Each row has a name. Each piece below is followed by the name of the row it came from, unless a question asks for something else. Each question is about the rows just above it. Places in a row count from 0.

[132 135 126 145 127 151 129 109 160 182 119  97 110]  J846
[127 151 128 109 160 182 119 144  90  76  85 109 179]  J490
[ 63 131 145 129 126 108 119 105  90  76  85 109 179]  J443
q: [151 128 109 160 182 119 144  90  76  85 109]
J490
Changed J846: [132 135 126 145 127 151 129 109 159 182 119  97 110]. Place and old value:
8, [160]
Which row holds [127 151 129 109 160 182 119]?
J846
Where does [127 151 128 109 160 182 119 144  89  76  85 109 179] differ from J490, and what was there?
8, [90]
tags:
[127] -> J98
[144] -> J656
[109] -> J29
Join J490 by its entry at place 7:
J656

[ 91 143  70 109 155 164  88 113 160 164 121 155  83  88 191 116 133 120
 172 124 169  95 124 181 102 103 132  96 181 100 130 150 154 130 157 145
 111  99 167 142 170 118] : J443
[ 90 136  68 103 155 156  86 101 151 162 134 170  73  80 194 116 129 126
 172 138 169  95 121 190  98  87 136  91 177  98 129 163 163 127 145 155
 116 110 165 145 169 116] : J535
[ 96 134  69 104 151 152  90 101 151 159 136 165  77  85 195 116 128 126
 172 136 168  92 124 183  97  92 134 127 177 155 145 129  91 116 163  98
 163 110 167 147 171 112] : J739
[ 91 139  59  95 155 165  85 100 156 167 128 160  74  75 205 115 127 131
 175 131 175  95 134 175  81  89 133  91 171  92 129 166 174 130 147 172
 110 112 178 144 177 108] : J761
[ 91 132  68 103 155 159  86 101 155 163 130 165  73  80 195 117 130 122
 173 134 169  95 124 185  98  86 135  89 179 100 129 159 164 128 144 155
 114 107 163 144 161 116] : J490
[ 90 130  72 105 156 150  86 101 150 159 138 177  68  81 189 116 131 120
 172 143 167  94 114 200 107  81 140  90 184 102 129 163 160 124 142 146
 120 109 155 145 160 121] : J881
[ 91 134  68 101 155 159  86 101 154 163 130 165  73  80 195 116 129 126
 172 134 169  95 125 183  94  87 135  91 175  98 129 163 165 128 144 159
 114 110 167 144 168 115] : J216
tags:
[120] -> J696
[126] -> J440
[114] -> J66
[116] -> J540
[111] -> J434
[110] -> J614
[115] -> J157
[163] -> J212
Look up the entry of J216 at place 36 in the table:
J66
One entry of J881 was changed: [ 90 130  72 105 156 150  86 101 150 159 138 177  68  81 189 116 131 120
 172 143 167  94 114 200 107  81 140  90 184 102 129 163 160 124 142 146
 120 109 155 145 161 121]. Where, and from what?
40, [160]
q: [ 91 177  98 129 163 163 127 145 155 116]
J535

[142 173 179 160 156 105] : J173
[146 188 195 176 157 109] : J881
[ 89 110 122 111  96  78] : J283
[169 122 120 139 158 213] : J584
[163 138 130 148 148 199] : J739
[144 193 198 177 154 102] : J216
[157 121 113 133 143 195] : J443
[147 172 184 162 165 109] : J761
[141 166 168 156 149 112] : J267
[146 191 196 176 157 104] : J846
q: [113 133 143]
J443
Where does [146 188 195 176 158 109] differ from J881, and what was there?
4, [157]

[143 147 132 134 147  66 186  23] -> J490
[153 160 126 137 132 149 138 134] -> J216
[182 150 125 136 129 135 105 109] -> J584
[107 137 135 128 141  79 141 146] -> J739
[151 117 115 123 149  86  83  68] -> J846
tags:
[135] -> J882
[134] -> J58
[128] -> J640
[136] -> J610
[123] -> J532
[147] -> J200
[132] -> J533
The tag of J490, keyed by place 3:
J58
Changed J490: [143 147 132 134 147  66 187  23]. Place and old value:
6, [186]

